Here are some points:
-1.79;-0.07;1.41;1.19;-1.66;0.78;1.72;1.05;-0.19;-0.71;0.91;-0.64;-0.34;2.50;0.45;0.10
0.80;1.10;0.68;0.25;0.23;0.32;0.42;0.02;1.38;-1.22;0.82;0.35;0.10;-0.86;-0.56;0.03
0.04;-0.51;-1.31;-0.99;-0.42;-0.14;-0.79;1.24;-0.72;-1.79;0.73;-0.67;1.45;0.47;0.66;0.62
0.26;0.80;0.48;0.64;0.59;-0.98;-0.36;-0.20;0.69;-0.15;-0.63;-2.12;-0.29;0.79;0.04;-0.64
0.44;0.69;0.19;1.15;0.47;0.74;-1.43;0.22;1.19;0.11;0.43;-1.41;-1.72;-1.80;-0.20;2.18
0.40;-0.50;-0.17;-0.29;-0.11;-0.60;0.50;0.01;-0.61;0.56;-0.68;1.38;0.10;0.06;0.11;-0.72
1.62;0.58;-1.53;-1.13;0.49;2.98;-0.97;0.26;-1.39;-1.37;0.15;0.13;-1.06;-0.60;0.87;1.35
1.30;-0.31;-0.78;-0.82;0.54;0.16;-0.65;-0.06;-0.90;0.50;-0.68;0.78;-0.83;-0.78;0.01;0.76
-1.63;0.22;1.76;1.71;-1.46;-1.13;1.84;1.09;0.87;0.07;0.15;1.05;1.31;-0.57;-0.65;-0.17
0.13;0.33;-0.82;-0.05;0.43;0.41;-1.19;0.62;-0.65;-0.22;-0.39;-2.00;-0.61;1.10;0.34;1.42
-0.43;-0.69;0.72;-0.59;0.74;-1.14;2.28;1.37;0.02;-0.98;0.79;-0.77;0.89;0.60;-1.34;0.64
1.06;0.51;-0.74;-0.72;1.71;0.69;0.18;-0.05;-0.72;-0.74;0.86;-1.67;1.82;1.06;0.27;0.57
0.07;1.32;-0.09;1.40;0.16;1.03;-2.75;1.32;1.33;1.19;0.47;-1.69;-3.32;-3.30;0.49;3.67
1.01;0.47;-0.98;-0.50;1.59;0.88;0.11;-0.12;-1.01;-0.55;0.67;-1.57;1.47;1.09;0.16;0.30
-1.14;-0.14;-0.10;-0.11;-1.82;-1.16;0.91;1.09;-0.20;1.13;0.57;2.12;-0.48;-0.82;-0.44;0.40
-0.32;-0.39;0.78;0.76;-0.75;0.28;0.21;-0.28;0.77;0.71;0.44;0.44;0.04;-0.51;-0.28;-0.27
-0.15;-0.28;-0.41;-1.14;1.55;0.08;1.34;1.26;-0.84;-1.84;0.94;-1.76;1.75;2.58;-1.08;-0.68
0.46;0.72;-1.97;0.22;-0.52;1.19;-1.07;0.19;-0.59;-1.25;-0.81;2.11;1.51;-0.76;1.17;0.88
-1.46;0.24;0.51;0.60;-1.72;-2.11;0.69;0.09;0.34;0.80;0.69;0.51;1.34;-0.22;-0.20;-0.78
-0.83;0.48;-2.99;-1.11;-0.31;1.78;-1.63;0.61;-2.34;0.38;0.12;0.09;0.60;0.74;0.14;-0.62
-0.61;-0.19;-0.19;-0.24;-0.73;-0.29;0.35;-0.29;-0.32;0.80;-0.13;1.38;-0.44;0.04;0.07;-0.99
0.40;0.02;0.07;-0.27;1.01;0.00;0.25;-0.09;-0.28;0.41;-0.02;-1.16;0.41;0.27;-0.68;0.47
-0.96;0.96;0.35;1.32;-0.76;-0.20;-0.47;0.27;0.87;-0.37;0.97;-0.77;0.73;0.03;0.76;0.28
-0.73;-0.69;1.27;0.01;1.08;-0.98;2.31;-0.97;0.17;0.29;0.68;1.07;1.70;0.79;-0.17;-1.19
-0.37;-1.67;0.90;-0.14;0.58;-0.83;-0.08;0.37;-0.67;0.89;-0.27;0.10;-2.25;1.79;-0.57;0.79
-1.93;0.92;-0.95;1.26;1.11;2.83;-3.61;0.12;0.75;-0.96;0.00;-5.27;-3.42;1.81;0.55;-1.93
-0.03;-0.73;-1.08;-1.97;-0.18;-1.11;0.54;-0.08;-2.59;0.97;-1.29;2.39;0.33;-0.51;0.43;-1.51
0.80;-0.26;-0.61;-0.86;2.19;-0.65;0.85;0.45;-0.87;1.43;0.17;-2.96;0.93;0.56;-1.13;2.04
-0.14;-0.77;-0.51;-1.01;0.97;-0.70;-0.32;-0.03;-1.14;0.67;-0.12;0.31;0.43;0.27;0.14;0.00
-0.54;-0.64;-0.59;-1.41;0.41;-1.26;-0.18;0.37;-1.52;1.17;-0.07;0.07;0.10;0.05;-0.34;0.30
0.50;0.13;-0.25;-0.58;0.61;1.05;-0.90;-0.31;-0.35;-0.20;0.12;-0.59;-1.16;0.08;0.18;0.47
1.66;-0.42;-0.69;-1.14;0.89;0.10;-0.83;-0.16;-1.27;1.53;-0.61;1.36;-1.63;-1.24;-0.01;1.24
-0.85;0.18;-0.31;0.35;0.62;1.17;-1.45;0.11;0.28;-0.46;-0.07;-1.80;-0.76;0.69;0.18;-0.44
-1.84;-0.08;1.22;1.36;-0.53;-0.18;1.49;1.22;0.68;-0.27;0.68;-1.26;0.19;1.63;-0.87;-1.36
1.80;0.65;0.60;0.34;1.04;0.96;-0.50;-0.81;0.93;0.46;-1.22;0.32;-1.32;-1.82;-0.64;0.09
1.20;0.32;-0.41;-0.80;1.03;1.22;0.70;-0.49;-0.07;-0.44;-0.36;0.21;-0.45;-0.14;-0.56;0.08
0.62;0.68;-0.58;0.78;1.44;1.81;-0.66;-0.83;-0.18;0.84;-1.06;-0.53;-0.52;-0.10;0.18;-0.11
0.21;-1.86;-1.37;-2.47;-0.25;-0.82;0.29;0.09;-1.69;0.65;-0.42;0.52;0.01;0.33;-0.49;0.04
-0.13;-1.10;-0.74;-0.36;-0.37;0.32;-0.50;0.96;-1.71;0.62;0.05;1.44;0.29;0.81;0.86;-1.30
-0.90;1.11;0.97;1.02;0.38;-1.05;0.07;-0.24;1.33;0.97;-0.94;0.36;-0.42;-1.59;-1.16;-1.14
-2.49;-0.99;-0.93;-0.22;-2.26;-0.51;0.45;-0.36;-1.61;2.18;-0.45;4.22;0.37;0.02;0.31;-2.22
-0.35;0.15;-0.58;0.07;-0.73;0.06;-0.59;0.10;-0.43;0.57;-0.48;0.84;-0.43;0.07;0.42;-0.35
Then 16 other points, each followed by its number:
-0.69;0.52;-2.84;-1.20;-0.53;1.63;-1.29;0.82;-1.81;0.30;0.13;-0.01;0.83;0.43;0.24;-0.82 0
-0.02;0.02;-0.75;0.05;-1.69;-0.22;-0.98;0.33;0.09;-1.13;0.45;-0.47;0.43;0.58;0.82;-0.16 1
-2.01;-0.14;2.21;2.04;-3.60;-3.23;3.30;2.45;0.84;-0.32;0.97;1.42;1.54;-1.15;-0.97;-0.84 2
-1.13;0.13;-0.32;0.08;-0.81;-0.92;-0.71;0.88;0.28;-0.37;0.40;-1.16;-0.25;0.68;0.61;0.41 3
0.29;0.05;0.20;-0.11;1.39;-0.17;0.75;0.01;-0.23;1.10;0.07;-1.51;0.63;0.02;-1.38;0.62 4
-1.75;0.89;-1.10;0.81;0.00;-0.61;-1.74;1.48;0.36;0.62;-0.37;-3.01;-0.16;-0.55;-0.88;0.39 5
0.94;1.45;0.77;1.86;-0.26;0.78;-0.36;-1.31;1.09;2.27;-0.97;2.25;-1.80;-1.47;0.08;-0.49 6
-0.28;-0.11;0.50;0.08;-0.36;-0.11;-0.55;0.22;0.51;-0.71;0.69;-1.41;-0.38;-0.05;0.25;0.48 7
1.07;-0.18;0.22;-0.29;0.26;0.86;0.51;-0.64;-0.02;-0.47;0.63;0.39;-0.51;0.50;0.32;0.46 8
-0.33;-1.58;0.71;-0.41;0.54;-0.85;0.11;0.20;-0.50;0.72;0.15;-0.21;-1.30;1.51;-0.15;0.67 9
0.63;-1.03;1.09;0.36;-0.18;0.25;0.46;-0.68;0.14;1.33;0.14;2.46;-0.03;-0.47;0.14;0.63 10
-1.12;-0.68;1.61;0.25;1.34;-1.51;2.42;-0.81;0.09;0.41;0.48;0.76;2.14;1.28;-0.03;-1.36 11
-3.81;-0.20;-0.07;2.45;-3.01;-1.14;-1.42;0.16;0.74;1.23;-0.47;2.46;-0.52;-0.65;-0.15;0.97 12
1.03;-0.12;0.27;-0.29;0.45;0.09;0.01;-0.96;0.41;-0.08;-0.67;-0.04;0.48;-0.12;0.36;-0.87 13
0.58;-0.26;-0.24;-0.31;-0.57;-0.66;-0.12;-0.42;-0.34;1.27;-0.42;1.93;0.12;-0.82;0.15;-0.14 14
-0.28;-0.80;-1.00;-1.06;-1.60;-0.81;0.26;0.80;-1.14;0.17;-0.46;0.95;-0.62;0.12;-0.22;-0.25 15
Which two of these numbered points are nearest to each point below by angle, seen from the average point of the first points? Their numbers follow each, nearest first.
1.07;-0.22;0.49;-0.33;-0.08;0.22;0.23;-0.96;0.15;-0.43;-1.32;0.81;0.60;-0.26;-0.02;-1.45 > 13 14
-0.41;-0.20;0.75;0.31;-0.91;-0.41;-0.88;0.25;0.82;-0.93;1.13;-2.35;-1.20;0.13;0.05;0.73 > 7 3
0.04;0.06;0.07;0.20;1.85;0.03;0.25;-0.11;-0.05;1.04;-0.08;-1.73;0.11;0.51;-1.24;0.72 > 4 5
0.37;-0.99;1.56;-0.61;1.45;-1.00;1.39;0.15;-0.07;-1.99;0.21;-0.95;1.66;1.11;-0.22;-0.59 > 11 13
-0.07;-0.35;2.03;-0.03;0.36;-1.17;2.41;-0.13;1.00;0.65;0.34;0.77;-0.26;0.16;-0.84;0.26 > 11 2
-0.10;-0.87;0.48;-0.54;0.46;0.00;0.21;-0.08;-0.28;0.16;0.00;-0.38;-1.38;1.06;-0.31;0.59 > 9 8
0.16;-1.49;0.55;-1.13;2.23;-0.93;1.13;-0.44;-1.35;0.69;-0.26;-1.80;2.83;1.98;-1.16;-1.16 > 11 4
0.84;-1.49;-0.20;-0.68;-0.16;-0.65;0.43;0.25;-0.99;-0.93;-1.00;-0.60;0.30;1.51;0.36;0.55 > 9 15
-0.33;0.97;0.98;1.35;-0.51;1.04;0.53;-0.69;2.10;0.96;-0.84;-0.06;-1.71;-1.23;0.03;-1.21 > 6 13
Now 16 new points, numbered from 0 again:
0.32;0.43;-1.10;-0.03;0.61;1.29;-1.25;-0.25;-0.74;-0.05;-0.36;-0.67;0.28;0.47;0.66;0.21 0
-0.82;-1.12;4.16;1.55;-0.71;-4.35;5.13;0.79;2.11;1.00;-0.73;0.36;0.07;-0.76;-1.44;-1.92 1
0.03;-0.34;-0.34;-0.25;-0.05;-0.11;0.13;-0.07;-0.39;0.54;-0.66;0.82;-0.04;0.16;0.07;-0.56 2
-0.92;-0.21;0.24;0.21;-1.21;-1.13;0.57;0.36;-0.09;0.77;-0.24;0.97;0.01;0.32;0.26;-0.95 3
-0.95;-0.37;1.36;1.18;-0.78;-0.49;0.46;-0.29;1.35;-0.65;0.56;-1.45;-0.18;0.81;0.25;-0.80 4
1.53;-0.13;0.15;0.33;0.65;1.56;-0.78;-0.56;0.06;-0.03;0.01;-0.74;-0.69;-0.41;0.20;2.07 5
-0.89;0.25;-1.07;-0.55;0.75;1.96;-0.35;0.42;-0.79;0.15;1.05;-0.98;-0.37;0.89;-0.15;-0.37 6
0.32;0.63;0.11;0.02;0.87;0.54;0.80;-0.44;0.57;-0.25;1.14;-1.20;1.11;0.97;-0.44;-0.49 7
-0.86;-1.52;-1.41;-1.83;-1.03;-1.99;0.37;-0.02;-1.30;-0.17;0.55;0.52;1.69;0.86;0.65;-0.46 8
0.43;0.80;0.06;0.24;-0.24;0.06;-0.71;-0.57;0.36;-0.62;0.21;0.58;-0.06;-0.85;0.95;-0.53 9
0.64;-0.34;0.43;-0.35;-1.08;-0.59;-0.24;0.32;0.46;-0.73;0.32;0.16;-0.32;-1.12;0.35;1.17 10
1.69;-0.52;0.45;-0.17;0.01;1.93;0.41;0.84;-0.14;-1.38;0.38;-0.70;-1.43;0.72;-0.32;1.61 11
0.04;0.49;0.74;1.24;0.62;0.18;1.36;0.13;0.43;0.72;-1.60;1.94;-0.87;-0.29;-0.10;-1.51 12
2.20;-2.76;1.89;-0.56;0.40;-2.09;-1.13;-2.20;-0.72;0.67;-3.80;-0.46;-1.35;0.32;1.25;-0.95 13
0.64;0.57;-1.48;-1.19;0.03;2.50;-0.94;-0.01;-0.79;-0.83;1.08;0.05;-1.09;0.06;0.41;0.24 14
-1.19;0.69;-0.06;0.42;-0.32;-0.68;0.19;0.62;0.43;0.25;0.08;1.08;0.22;-0.89;-0.76;0.42 15
Which two of these numbered points are nearest to each point below by angle, seen from the average point of the first points? Their numbers follow each, nearest first.
1.69;-0.31;-0.44;0.16;0.65;1.76;-0.98;-0.56;-0.13;-0.23;-0.51;-0.65;-0.68;-0.55;0.62;1.81 > 5 11
1.66;1.18;0.36;-0.56;1.92;-0.71;0.07;-1.54;0.91;-0.65;-0.55;0.34;0.97;-1.33;-0.17;0.23 > 9 7
0.37;-0.19;-0.19;-0.26;0.31;0.34;-0.46;0.06;-0.43;0.26;-0.25;0.43;-0.29;-0.28;0.07;0.52 > 5 10
0.48;-0.82;-0.58;-0.69;-0.92;-0.01;0.57;0.09;-0.91;0.88;-0.07;2.51;0.15;-0.20;-0.34;-0.71 > 2 3
-0.19;0.47;0.26;-0.01;-0.24;0.11;0.16;0.17;0.72;-1.01;0.88;-0.42;-0.28;-0.27;-0.11;0.96 > 10 4
2.61;-0.14;-0.96;-1.78;2.04;2.65;0.68;-1.49;-1.05;-3.26;1.10;1.31;2.63;0.41;0.85;-0.20 > 14 7
0.17;0.01;-0.01;-0.10;0.51;0.27;-0.33;-0.73;0.02;-0.17;0.29;-0.61;0.31;0.38;0.28;-0.02 > 7 0
0.09;-0.62;2.08;0.18;0.32;-0.74;1.99;-0.48;0.91;0.66;0.00;1.04;-0.20;-0.13;-0.81;0.16 > 1 12
0.56;-0.65;0.04;-0.29;1.09;0.05;0.03;0.28;-0.14;-1.24;-0.64;-1.30;-0.25;0.92;0.58;0.00 > 11 13
